(in the rows, 128 means zero)
Named moves, each a turn or a mirror, and the order they were made in; the first pair answered
move kaze:
[105 128 135 128 148  96 138 136 128 164] => [108 141 148 115 149 107 132 134 129 168]
[ 89 153 158 124 149 106 106 126 131 143] => [ 83 134 143 144 150  90 113 130 128 139]
[133  84 178 135 159 141 170 113  74 201] => [134  83 179 139 159 139 170 112  74 201]
[ 72  97 108 171 168  67 142 152 119 173] => [101 179 172  80 176 138 101 133 123 192]
move tem:
[144 146 137  98 109 144 101 105 145  96] => [139 140 130 106 105 119  97 111 151  88]
[ 99 125 134 129 134 116 115 146 124 159] => [114 128 137 118 133 157 123 136 117 159]
[156 136 113 137 102 105  76 129 152  71] => [136 153 141 130 125  75  64 138 155 112]
[102 113 130 161 145  75 135 148 126 158] => [111 132 155 138 159 130 141 137 114 191]
move Bere:
[120 107  89 159 146 159 151 134 135 139] => [136 120  80 142 122 151 131 129 150  90]
[145 144 138 109 134 186 133 119 119 135] => [150 155 139  95 118 156 109 121 136 104]
[129 127 119 118 120 149 109 140 146 135] => [124 131 119 116 121 138 104 143 149 138]

(2 to 3 moves a pair)
[ 98  99 124 150 138  67 130 148 139 141] => [ 97 117 153 135 161 106 135 142 123 187]  tem, kaze
[154 125 114 142 112 157 148 104 115 121] => [149 162 147 109 115 122 110 109 133 125]  tem, Bere, kaze
[128 154 139 105 148 124 117 153 136 133] => [129 147 136 111 151 153 132 149 125 145]  kaze, Bere, kaze
[102 104  93 160 171 205 170 108  78 157] => [ 80  76  64 196 157  95 158 131 101 121]  tem, tem
[141 110 119 158 122 102 107 145 119  98] => [128 112 142 163 151 134 124 146 102 157]  tem, Bere
[147 144 118 135 135 150 113 129  89 127] => [146 155 126 128 134 140 103 133  94 129]  kaze, tem, kaze
[158 117  96 110 133  86 109 109  83  96] => [155 108 101 119 155 137 136 104  60 136]  tem, Bere, Bere
[125 133 131 142 150 154 136 135 113 155] => [138 119 105 149 128 156 139 131 121 111]  Bere, kaze
[109  95 140 141 132 100 143 134 108 152] => [138 117 149 109 124 170 143 117 103 142]  Bere, kaze
[129 135  99 105 103 173 145  87 122 111] => [111 161 121  88 105  95 106 101 143 112]  Bere, tem
[127 152 170 112 136  69  93 135 156 142] => [143 137 165 116 154 182 139 118 122 179]  kaze, tem, Bere
[127 177 140  82 140 139  87 134 122 164] => [127 112  89 142 139 182 150 130  94 164]  kaze, tem, Bere
[149 153 134  75 112 151 133 108 122 165] => [143 162 142  71 111 128 122 111 128 163]  Bere, Bere
[111 114 120 153 158  42 125 157 138 122] => [135 158 169  98 185 167 133 135 116 176]  Bere, kaze
[ 94 113 133 158 143  69 121 156 137 172] => [138 123 129 131 134 209 150 123 116 164]  tem, tem
[116 131 147 115 150 138 140 132 107 166] => [123  95 103 145 124 127 157 133 110 119]  tem, kaze, tem
[135 110 110 139 108 102 127 131 135  96] => [134 131 145 121 140 162 140 125 114 158]  tem, tem, Bere
[109  85  55 174 131  62 148 139 147 105] => [131 197 160  58 162 142  96 119 146 167]  kaze, Bere
[107 114 138 156 103  86 142 116 116  78] => [112 159 191 111 131 148 133 104 105 131]  tem, kaze, tem
[141 144 139 116 142 145 139 112 126 129] => [146 140 128 117 128 131 132 111 134 101]  Bere, tem
[120  87  96 192  86 103 163 152 123  51] => [124 205 205  80 114 115  86 147 139 108]  kaze, Bere
[140 151 138 106 111 157 118 117 126 103] => [135 131 117 127 102 120 121 123 134  81]  tem, kaze
[147 132 147 119 126 109  64 126 130  87] => [128 131 162 126 147  90  66 135 124 125]  kaze, tem
[ 99  89  94 186 128 118 164 151 119 131] => [105  92  87 179 113 107 156 150 127 102]  kaze, Bere, kaze
[122 180 176  88 129  99  82 128 161 131] => [ 94 152 174 125 159  88 111 136 144 185]  kaze, tem
[108  92  80 161 115  51 129 130 136  96] => [102  97 117 157 163 155 169 118  94 195]  tem, Bere
[169 119 103 105 113  82  93 121 131 114] => [148 123 136 108 152 100 106 126 111 190]  kaze, tem, Bere
[143 147 132 131 105  85 121 124 163 107] => [146 172 163 107 123 135 124 115 150 147]  tem, tem
[140  90 111 150 135  88 148 132 139 118] => [151 148 163  90 149 130 123 122 141 146]  kaze, Bere
[114 144 140 116 137 103 109 128 126 146] => [142 133 115 115 113 154 123 113 122 107]  tem, Bere, tem
[121 138 113 119 125 151 140 132 112  89] => [119 155 128 104 127 130 122 135 121  90]  tem, kaze
[142 133 123 109 130 162 125 129 113 148] => [123 115 111 135 128  93 117 145 123 138]  Bere, kaze, tem
[ 97 108 150 143 134  62 133 124 108 145] => [137 149 173  89 127 166 132  97 100 140]  kaze, tem
[126 151 163 111 189 191 178 109 136 200] => [125 120  98 145 121  33 139 133 191  65]  Bere, tem, tem
[132 194 141  75 140 159 101  93 134 121] => [114 190 139  87 137  89  85 108 148 111]  tem, Bere
[116 140 168  85 153 109 104 136 120 143] => [148 115 123  95 118 165 127 119 116  82]  tem, tem
[127 148 142 109 139 142 128 115 131 152] => [133 116  99 138 118 118 138 117 136 104]  kaze, Bere, Bere
[135 127 166 136 136 156 148 101  86 154] => [150 114 132 142  93 120 134 100 108  76]  Bere, tem
[108  66  93 187 141 115 169 140 119 136] => [156 133 133 105 126 223 148 111 118 122]  tem, kaze, tem
[139 117 125  93 150 180 154 106 141 113] => [145 123 119  88 133 159 139 108 151  83]  tem, kaze
[112 113 118 176  79 115 105 132 137 125] => [106 112 137 175 103 148 123 130 121 171]  tem, Bere
[143 184 155  69 112 162 100 123 145 111] => [147 176 149  73 115 185 114 120 139 115]  Bere, tem
[109 142 151 119 158 146 136 125 121 160] => [125 135 118 123 115 102 115 125 147  83]  Bere, tem, Bere
[103  71 118 160 138 145 169 149 101 182] => [148 163 165  57 102 169  97 130 136 122]  Bere, tem, kaze
[117 147 150 127 137 122 116 125 131 139] => [113 137 144 140 143 131 129 125 123 148]  kaze, tem
[121 141 145 121 116  93 103 135 147 128] => [123 144 156 116 133 147 122 126 128 162]  tem, Bere
[112 158 158 105 151  62  96 142 144 158] => [ 97  97 119 165 162  77 147 145 120 177]  kaze, tem, kaze
[143 126  94 137  80  96 110 137 163  75] => [142 164 133 103  93  94  85 136 168  96]  kaze, tem
[119 140 129 117 115 107  98 108 129 115] => [105 113 121 146 131 110 125 115 112 143]  tem, kaze, Bere
[102 130 121 194 165  99 119 123 141 175] => [163 168 120 134 119 185 100  91 153 100]  Bere, kaze, Bere
[123 106 124 156 142 140 151 136 114 146] => [144 154 149 103 125 144 110 130 133 116]  Bere, tem, kaze
[123 129 138 130 122 126 173 133 106 160] => [144 150 134 103  90 119 148 125 129 104]  kaze, Bere, Bere
[145 123 106 148 113 114 116 134 138  86] => [134 130 138 145 154 160 134 131 113 164]  Bere, tem, Bere
[115  85 116 168 145  92 146 141 117 157] => [127 130 161 122 162 141 132 132 112 192]  tem, kaze
[100 138 107 145 116  76 129 162 145 124] => [124 127  96 146 120 180 168 140 120 135]  tem, Bere, tem
[135 104  93 148 117 134 176 129 139  85] => [ 98 135 148 129 164  83 151 145 139 162]  tem, tem
[ 94 109 143 142 186 113 147 127 101 200] => [137  78  87 151 142 184 174 104  97 124]  tem, tem
[108  95 121 157 103 174  83 111 144 102] => [ 90 125 159 135 128 145  60 121 150 144]  tem, kaze, Bere
[ 99  58  69 212 133  59 177 145 113 134] => [173 129  74 118  63 117 117 114 152  12]  kaze, tem, tem
[129  93 123 146 111 152 150 123 122  99] => [132 133 154 101 107 125 108 123 141  90]  kaze, Bere
[125 157 138 109 122  92  97 137 139 113] => [149 136 114 118 116 175 134 122 119 103]  Bere, Bere, Bere
[150 127  91 125  87 142 130 108 145  73] => [109 158 143 112 124  65  97 130 152 137]  kaze, tem, tem
[132  95  95 166 121 129 153 126 128 106] => [118 107 110 157 126  75 130 136 141 113]  Bere, Bere
[156 151 141  98 116 109  96 104 159 130] => [144 103 100 148 110  83 122 112 155 117]  tem, kaze
[137 137 147 123 167 153 132 142 130 149] => [155 140 126 115 134 140 116 137 148  87]  tem, Bere
[147 119 117  92 135 141 115 116 115  64] => [120 108 120 111 146  75 109 134 120  80]  kaze, tem
[131  96  88 144 110 153 147 120 118  91] => [131 166 153  79 127 143  97 120 132 120]  tem, kaze
[132 129 141 141  83 100 115 110 149 108] => [117 135 155 141  98  85 114 116 145 134]  tem, kaze
[134 164 170  96 154 193 130 117 109 181] => [ 97  87 112 185 159 119 169 142 100 181]  kaze, tem
[114  90 100 182 120  48 137 137 139 144] => [142 175 178  91 143 155 112 114 130 194]  kaze, Bere
[109 136 127 131 119  90 111 128 137 108] => [118 160 151 106 124 125 104 121 132 124]  kaze, tem
[111 197 183  74 144 178 119 121 115 197] => [131 185 130  81  72  83  78 128 163  61]  Bere, tem, Bere
[122 128 122 105 122  94 122 131 141 116] => [115 115 116 120 128  90 134 135 135 127]  kaze, tem, kaze
[153 158 136 118 148 126 123  93 150 156] => [168 143 109 127 128 140 133  86 153 120]  Bere, Bere, tem
[163 170 147  77  99 156 109 113 132 122] => [131 163 171  93 138 132 117 125 118 189]  Bere, Bere
[132 166 143  85 121 161 129 115 144 142] => [138 149 109 101  92 122 124 119 161  88]  tem, tem, kaze
[116 178 147 107 142 156 124 144 106 169] => [139 137  85 136  96 167 144 135 113  88]  Bere, tem, kaze
[143 119 112 156 120 107 135 134 124 113] => [159 148 130 123 116 134 119 127 130 106]  kaze, tem
[108 125 132 139 150 126 128 135 124 182] => [128 127 121 131 137 175 138 124 119 164]  kaze, tem
[121  89  94 159 152 118 149 147 129 118] => [110 104 113 149 160  87 130 153 136 129]  Bere, tem
[153 137 105  97  83 112 115 111 155  51] => [101 149 175 103 170 126 137 124 118 207]  tem, tem, Bere
[130  94  85 144  89 155 158 116  95 116] => [149 151 119  85  79 160 116 110 113 100]  tem, kaze, tem
[146 148 122 129  76 138 126 114 139  96] => [107 147 155 144 126 118 135 129 121 181]  tem, tem, Bere
[128 138 150 121 156 182 128 151 122 158] => [147 151 136 101 119 142  94 153 153  87]  Bere, Bere, tem
[156 133 137 135  73  92  99 133 142  84] => [144 134 172 137 124 177 139 125 101 185]  tem, Bere, tem
[151 156 165 111 120  83  96 162 141  86] => [129 153 191 123 163 102 114 169 117 162]  kaze, Bere, kaze
[153  68  58 195 124  92 163 138 113  59] => [128  60  76 212 160  82 177 148  97 119]  Bere, Bere, Bere
[113 155 147 104 139  79 101 129 141 122] => [124  95  88 158 122 115 153 123 125  94]  tem, tem, kaze
[116 134 110 145 111  96 125 143 135  92] => [101 137 136 149 148 133 147 143 111 162]  tem, Bere
[117  99 116 145 120  93 134 139 132 132] => [113 130 154 117 140 117 124 137 126 168]  tem, kaze
[105  70  97 182 126  56 161 159 106 148] => [153 113 127 119 129 220 174 123  81 170]  tem, Bere, kaze
[131 186 147 106 186 157 118 111 127 156] => [137 122  67 164 138 117 143 116 138  67]  kaze, Bere, Bere
[124 149 146  99 136 116  95 125 160 101] => [122 140 152 105 157 176 123 118 137 144]  Bere, tem
[152 164 124 109 106 132  86 138 139 106] => [133 128 102 149 110  87  99 149 138 105]  tem, tem, kaze
[153 199 151  97 105  76  43 134 148 121] => [187 198 138  85  91 167  63 114 135 105]  tem, tem
[ 88  95 104 174 125  92 131 144 114 133] => [124 172 148  89 107 131  80 126 133 102]  kaze, tem, Bere
[123 112 113 145 149  97 115 131 132 112] => [118 116 126 144 166 123 125 130 121 148]  Bere, tem
[137 174 129 117 108  94  84 125 125 123] => [157 169 113 116  96 135  96 114 120 101]  tem, tem, tem
[ 94 106 120 168 142  84 143 143 120 148] => [ 96 106 123 167 150 119 155 136 110 165]  Bere, tem, tem
[122 124 113 103 112 141 121 134 119  85] => [ 94 122 140 116 151 128 130 146 105 153]  tem, tem, Bere
[159 162 112  96 122 156  99 107 120 137] => [123 137 116 133 152 110 113 125 112 191]  kaze, tem, tem
[122 115 119 138 138 147 148 125 111 132] => [129 113 108 139 123 125 137 127 121 101]  tem, Bere
[110 142 119 100 106  68 117 111 129  89] => [ 98 108 116 136 146 137 173 106  89 163]  Bere, Bere
[113 112 122 151 103  77 138 144 116 136] => [132 101 103 156  94 127 160 131 105 122]  Bere, Bere
[114 123 122 140 116  41 109 147 153  98] => [103 155 178 113 165 104 116 142 127 193]  kaze, Bere
[165 110 132 147 106  94 129 122 148 117] => [152 110 149 153 133 115 143 124 131 171]  tem, Bere
[133 142 115 137 160 191 144 119 137 113] => [104 156 132 137 166  88 105 138 160 118]  tem, Bere, tem
[ 91 146 147 147 129  32 105 165 146 144] => [ 89 123 149 169 163 122 160 155 106 209]  kaze, Bere, kaze
[149 146 129 124 136 166 101 126  81  96] => [111 127 132 156 157  96 102 144  82 131]  tem, tem, Bere
[117 193 167  73 136  33  49 130 172 113] => [150 195 177  56 160 225 113  95 124 174]  kaze, tem, tem
[109 128 148 160 171 165 148 131  93 191] => [155 137 101 136  91 124 107 123 137  45]  Bere, kaze, Bere
[107  51  70 193 149 121 175 131 131 162] => [137  56  57 175 125 177 178 116 133 123]  tem, Bere
[163 137 122 125 127 180 162 113 123 153] => [177 146 108 112  97 145 138 113 145  97]  kaze, Bere, kaze
[107 151 197 103 154 108 131 135 142 193] => [164 132 128  98  76 148 132 112 166  57]  tem, Bere, tem
[113 141  95 151 134 109 143 107 140  98] => [117 177 133 114 146 126 124 104 141 120]  Bere, kaze
[ 97 170 148 111 183  59  72 154 146 154] => [ 90  83  80 194 179  84 142 155 120 147]  tem, kaze
[ 87  97 146 170 157 105 132 125 126 179] => [120 123 130 132 103  77  87 121 162  81]  Bere, Bere, Bere
[131 142 170 100 140 139  87 155 162  98] => [ 96  93 150 156 160 100 118 171 148 133]  Bere, kaze
[116 110 132 149 147 118 144 140 123 159] => [148 120 109 129 106 133 131 130 137  89]  Bere, Bere
[ 75 109 165 161 153  56  98 148 134 116] => [121  74 119 174 135 195 158 116 105  91]  Bere, Bere
[ 98  94 122 148 109 109 133 135 146 116] => [122 132 146 102 100 158 116 121 151 105]  kaze, tem
[111  89  97 175 136  88 133 151 112 122] => [125  94 105 162 145 171 155 136  91 151]  tem, Bere
[128 140 144  97 151 127  91 112 132  97] => [128 134 144 100 161 165 108 106 117 119]  Bere, tem
[129 115 157  91 163  66 115 150 113 118] => [168 101 127  87 139 160 146 128  99  82]  Bere, tem, Bere
[118  99 105 184 136 120 137  83 102  73] => [123 175 178 111 155 132  87  79 111 111]  Bere, Bere, kaze
[122  99 130 152 147 138 168 149 101 156] => [150 123 119 118 100 106 126 146 134  72]  Bere, Bere
[140 156 145 129 117 124 108 115 141 125] => [135 128 120 158 114 106 125 119 139 115]  tem, kaze
[125 161 170 100 130 120  79 150 122 126] => [122 150 172 109 148 161 105 144 105 160]  kaze, Bere, kaze
[144 157 147 106 113 149 118 116 125 133] => [122 110 119 158 122 133 153 125 112 149]  kaze, tem, Bere
[105 117  94 152 114 145 174 119  94 167] => [122 164 130 101 113 176 149 111 100 172]  tem, kaze
[121 113  95 149  91 174 151 139 117 123] => [ 98 107 106 164 111 142 155 150 111 158]  tem, tem, Bere
[122 114  85 151  98  68 127 161 135 131] => [120 152 141 115 139 131 128 153 116 207]  Bere, tem, kaze
[134 195 149 114 116 157 101 111 139 159] => [111 182 153 133 131 113  99 123 139 181]  tem, Bere, Bere
[118 140 149 121 146 137 120 120 128 150] => [132 120 118 135 130 161 138 112 124 125]  kaze, tem, Bere
[110 161 158 142 173 108 114 131 113 196] => [153 124 102 163 137 202 158 107 100 136]  kaze, tem, tem
[110 137 194  93 155 104  73 138 135 160] => [ 93  62 139 170 157  92 127 145 114 163]  tem, kaze, tem
[174 104  77 150  88 100 125 138 151  43] => [153 177 155  92 120  58  70 147 165  99]  kaze, tem, tem
[131 103 107 124 141 181 125 123 115 135] => [110  91  97 145 139 102 111 140 128 123]  tem, tem
[189 126 107 140  86 205 141 121 151  58] => [123 132 136 160 115  24  94 166 177  99]  Bere, tem, kaze
[153 129 119 163 139  90 107 141 160  85] => [133 143 157 157 184 123 120 143 138 170]  Bere, tem
[103 129 157 140 164 125 125 123  83 205] => [124  92 111 165 141 175 158 109  73 162]  tem, kaze
[145 136 131 141 135 166 119 120 101 136] => [137 116 112 161 121 107 112 131 113 109]  tem, tem
[112 129 166 118 180 178 143 120 104 210] => [129 118 108 129  99  51  91 131 160  56]  Bere, tem, Bere
[116 105  90 165  83 118 138 148 110  74] => [117 184 169  91 105 113  84 148 123 116]  kaze, Bere
[145 119 100 152 104 105 127 154 165  92] => [157 157 131 110 107 121 103 148 171 100]  kaze, tem
[125 107  97 131 108  90 128 139 135  64] => [ 96  87 113 159 155 104 157 151 109 147]  Bere, Bere
[142 162 143 119 105 124 101 112 156  84] => [111 162 174 129 151 130 117 120 132 167]  Bere, kaze, tem
[114 118 115 140 164 137 160 110  70 184] => [149 154 127  92 138 185 136  92  80 144]  tem, tem, kaze
[133 169 145 112 154 121  99 112 150 159] => [140 159 120 118 131  94  91 114 164 113]  tem, tem, Bere
[127 124 142 127 139  71 112 123 142  95] => [153 102 115 134 125 154 147 106 125  80]  Bere, Bere, Bere
[ 97 102 144 147 145  95 142 144 119 156] => [128  86 109 150 119 154 164 127 117 113]  tem, tem, tem
[122 150 161 102 128  94  87 135 135  94] => [ 93 106 147 155 159  87 129 146 112 149]  kaze, Bere
[137 200 181  63 133 135  94 123 138 149] => [ 92  87 102 188 145  70 166 146 115 161]  Bere, kaze
[100 144 143 117 131  88 113 118 166 160] => [139 138 124 107 111 180 138  96 154 132]  tem, tem
[128 167 163 110 111  93  93 136 132 126] => [107 130 148 153 131  76 120 146 120 159]  kaze, tem, kaze
[ 91 115 128 150 181 134 158 113 121 186] => [130 154 111 104 114  94 100 106 168  65]  tem, Bere, Bere
[132 132 153 110 150 160 136 114 111 158] => [120  94 108 150 128  92 138 126 123 111]  kaze, Bere, tem
[144 124 111 114  86  81 106 128 150  71] => [ 99 122 156 134 157  96 135 141 113 199]  tem, Bere
[113  69 111 158 130 114 128 153 126 121] => [142 131 156  90 128 176  99 134 132 125]  Bere, kaze
[ 97 164 154 125 165  89 133 140 128 166] => [112 165 155 118 166 156 151 125 113 173]  kaze, tem
[147 113 120 161 107  71 154 135 106 102] => [134 118 134 163 125  60 154 140 101 133]  kaze, Bere, kaze
[128 151 143 112 139 160 128 133 120 153] => [128 110  98 151 118 141 146 135 122 114]  kaze, Bere
[125 109 117 147 133 139 153 134 118 138] => [146 133 125 115 116 155 135 128 129 110]  Bere, kaze
[149 148 105 135 113 143 123 105 139 113] => [133 155 131 132 142 143 128 109 127 163]  Bere, Bere, tem
[109  73  80 186 111  98 131 132 145  96] => [155 150 124  99  93 174  89 106 157  68]  kaze, tem
[144 129 115 125 109 101  96 143 146 105] => [125 128 142 130 149 122 115 146 123 177]  tem, Bere
[135  88 101 157 119 155 127 103 116  86] => [100  86 128 171 158 116 128 119 107 152]  Bere, Bere, Bere
[138 102 123 132 127 155 160 114 129 121] => [116 114 141 134 137  87 136 132 140 137]  tem, Bere, tem
